(in the rows, 128 means zero)
Each path below is one point turned by a fixed rotation once a step. After each direction that follows a path, write how fast that rotation turns it, in degrees a step (0 if it stays still).
Each turn is a multiple of 5 degrees from 10 to 175, or 0.
Each row of a path follows its step; steps can be skipped.

step 0: [128 133 135 127 120 133 136 133 130 143 128 124 117 138 137 127 116 120
 116 129 140 129 120 118 113 110 130 122 125 135 133 130 123 128 119 124
 119 117 128 140 142 144 133]
step 1: [125 123 119 144 142 130 125 128 126 145 122 127 135 126 135 137 121 126
 135 112 131 135 126 122 122 126 143 119 124 138 117 131 133 128 133 108
 140 121 123 131 111 129 132]
step 2: [128 119 128 136 130 131 140 120 129 121 146 133 123 116 125 134 137 128
 120 116 127 122 127 135 127 117 124 129 118 130 131 121 122 137 131 125
 107 106 122 120 111 126 128]
step 5: [130 101 128 119 116 139 126 135 123 125 129 112 141 133 130 123 123 131
 124 135 134 123 132 141 135 115 128 132 119 127 118 128 132 138 125 123
 115 124 132 113 133 128 136]
step 6: [135 119 147 122 128 126 125 127 126 135 130 141 133 124 134 119 120 117
 126 118 144 114 136 122 139 127 145 131 136 137 123 132 118 124 114 129
 130 127 126 137 139 139 134]
step 7: [123 116 131 124 142 122 136 127 122 143 123 137 112 128 132 139 124 120
 118 134 137 134 130 118 135 118 133 140 118 129 113 123 137 129 132 132
 140 134 124 126 111 115 131]
step 8: [128 125 125 119 117 124 119 124 128 124 129 137 128 132 130 123 123 117
 120 129 123 134 139 130 131 107 126 116 130 115 129 121 123 134 140 127
 112 120 133 138 106 131 142]
step 9: [123 127 133 137 130 119 117 118 128 125 122 121 125 111 137 135 119 132
 116 129 112 126 139 138 135 131 127 134 150 141 128 129 118 131 124 125
 141 121 125 138 125 129 142]
step 11: [125 126 141 129 113 126 107 131 130 128 124 134 147 141 137 126 126 130
 122 124 136 129 126 139 125 134 121 135 130 133 117 133 144 140 137 117
 117 131 139 134 121 133 120]
Directions:
[129 128 130 132 130 131 122 125 127 130 132 130 128 131 129 125 129 131
 122 132 124 127 127 125 131 128 129 127 127 130 132 127 129 125 125 128
 128 126 127 131 132 127 129] -> 120
[124 129 127 128 136 127 127 128 128 130 131 129 129 123 130 127 125 127
 130 125 124 129 129 131 128 127 126 131 126 131 127 133 127 123 126 130
 129 131 130 127 127 127 126] -> 135
[126 131 129 127 123 129 126 132 126 129 129 130 125 129 130 130 127 124
 123 130 126 133 130 126 125 128 124 126 127 126 125 132 129 125 131 130
 127 131 124 127 128 130 126] -> 90

step 0: [121 131 113 119 114 129 121 136 129 138 134 135 118 132 140 120 139 142
 116 131 125 122 133 132 136 135 133 140 120 133 122 136 128 124 140 130
 124 123 139 119 135 141 126]
step 1: [121 126 112 118 132 137 127 126 129 135 137 132 130 137 141 130 133 140
 117 125 122 117 135 134 140 129 137 141 134 132 127 139 129 131 148 119
 127 125 131 125 137 133 137]
step 2: [128 123 119 121 128 127 116 132 133 139 133 136 123 133 132 128 130 134
 118 124 117 115 116 131 142 137 141 129 129 130 128 134 125 143 146 114
 135 125 127 123 143 133 124]
step 4: [135 119 117 113 129 126 124 138 117 140 128 148 129 129 136 114 120 131
 121 122 125 118 118 141 127 131 124 134 134 130 123 141 121 138 128 124
 128 123 133 115 134 132 128]
step 5: [131 125 117 130 127 127 128 130 114 149 128 138 119 130 139 121 132 136
 119 112 134 121 123 147 130 132 133 127 142 135 128 139 126 141 124 122
 125 127 133 127 127 128 136]
step 6: [128 125 115 118 121 121 122 135 128 149 130 133 114 129 136 130 133 120
 131 118 127 118 136 148 130 126 133 121 132 135 116 133 131 143 125 125
 129 129 135 119 138 124 134]
step 9: [127 139 121 113 126 122 133 143 120 139 130 146 128 114 127 126 137 138
 128 125 138 135 132 151 128 131 126 120 124 137 127 126 134 133 126 119
 120 124 121 130 127 131 127]
step 10: [119 132 128 108 132 132 121 133 123 145 127 146 126 121 130 134 129 127
 120 121 126 134 140 152 131 122 117 135 124 142 132 129 129 126 125 126
 125 129 126 129 129 127 125]
step 11: [115 134 132 121 126 120 120 128 136 145 127 145 125 131 130 135 146 127
 117 117 137 129 135 145 135 138 123 128 127 142 135 129 129 122 132 117
 129 125 126 139 125 123 127]
Directions:
[125 124 128 125 127 127 131 124 130 131 129 124 129 131 124 127 134 124
 131 128 123 128 129 128 134 129 132 128 130 127 125 127 129 128 130 127
 130 128 125 130 128 126 128] -> 70
[122 130 126 126 127 127 126 131 127 128 128 128 126 133 128 123 128 127
 131 127 130 126 127 126 124 132 131 128 122 125 131 129 126 128 125 127
 128 127 125 128 130 124 123] -> 170
[127 128 127 126 132 127 127 127 129 130 130 132 127 128 129 127 128 127
 126 137 129 131 129 125 132 129 131 132 126 133 134 126 130 127 130 128
 129 125 127 129 129 127 129] -> 35
[127 132 124 127 127 133 127 131 130 126 130 126 126 124 125 126 131 127
 130 129 124 128 127 127 125 125 132 126 126 131 128 131 131 128 131 131
 123 129 127 131 128 130 131] -> 45

step 0: [122 116 143 134 125 133 132 116 118 141 116 132 136 130 127 126 127 139
 133 122 127 126 144 145 138 118 130 134 134 121 128 116 126 118 119 133
 137 119 128 115 132 140 142]
step 2: [133 110 135 114 124 129 128 129 115 119 113 132 136 143 141 128 125 123
 108 126 135 125 138 136 119 131 123 133 129 129 126 134 125 120 136 137
 140 125 118 114 127 134 129]
step 3: [129 114 143 142 126 137 140 123 135 123 118 130 122 138 121 120 126 116
 124 124 131 125 129 125 126 129 131 141 131 142 136 129 129 121 141 122
 135 126 122 100 133 129 126]
step 4: [136 115 124 134 114 123 134 133 129 122 118 128 125 143 131 113 125 129
 136 142 133 120 138 127 119 128 131 119 128 119 142 119 127 110 136 121
 120 138 115 114 135 131 127]
step 5: [132 121 138 130 128 118 138 129 127 116 136 133 120 138 130 109 125 130
 131 117 132 126 133 136 114 134 136 117 139 123 135 130 144 116 121 141
 130 123 128 111 124 121 138]
step 6: [117 128 143 127 124 128 136 112 137 142 125 135 126 143 144 124 118 127
 130 123 133 141 128 139 124 131 121 122 132 123 143 126 132 112 116 129
 120 133 132 114 134 126 122]
step 9: [124 130 140 132 123 129 133 130 134 135 117 119 126 130 150 113 121 119
 142 115 126 117 137 127 142 121 129 128 138 140 123 119 132 120 131 127
 133 124 121 121 126 147 126]
step 10: [127 124 134 126 125 126 127 128 125 129 128 130 130 119 134 112 124 135
 139 139 126 126 140 144 133 116 137 124 127 125 128 125 115 114 128 136
 142 125 130 113 149 146 135]
step 11: [128 122 136 112 123 120 132 121 123 141 120 130 132 121 129 109 121 131
 114 121 130 118 142 134 121 126 134 118 141 134 127 126 114 122 122 127
 135 112 126 113 124 123 126]
Directions:
[127 127 125 124 125 130 127 128 125 130 126 129 131 131 130 133 125 131
 128 133 128 128 130 131 127 130 126 131 125 124 131 126 128 121 126 127
 128 129 128 132 130 130 126] -> 170
[126 127 128 126 122 128 128 128 125 127 126 129 125 132 125 130 129 125
 131 122 126 126 129 132 124 129 130 129 129 133 128 128 126 131 124 129
 130 128 130 131 131 125 129] -> 125
[135 126 123 126 128 124 124 129 126 127 127 127 127 128 128 126 127 127
 128 131 126 131 124 128 123 127 132 122 126 127 129 129 125 130 127 129
 129 125 126 128 129 131 129] -> 120
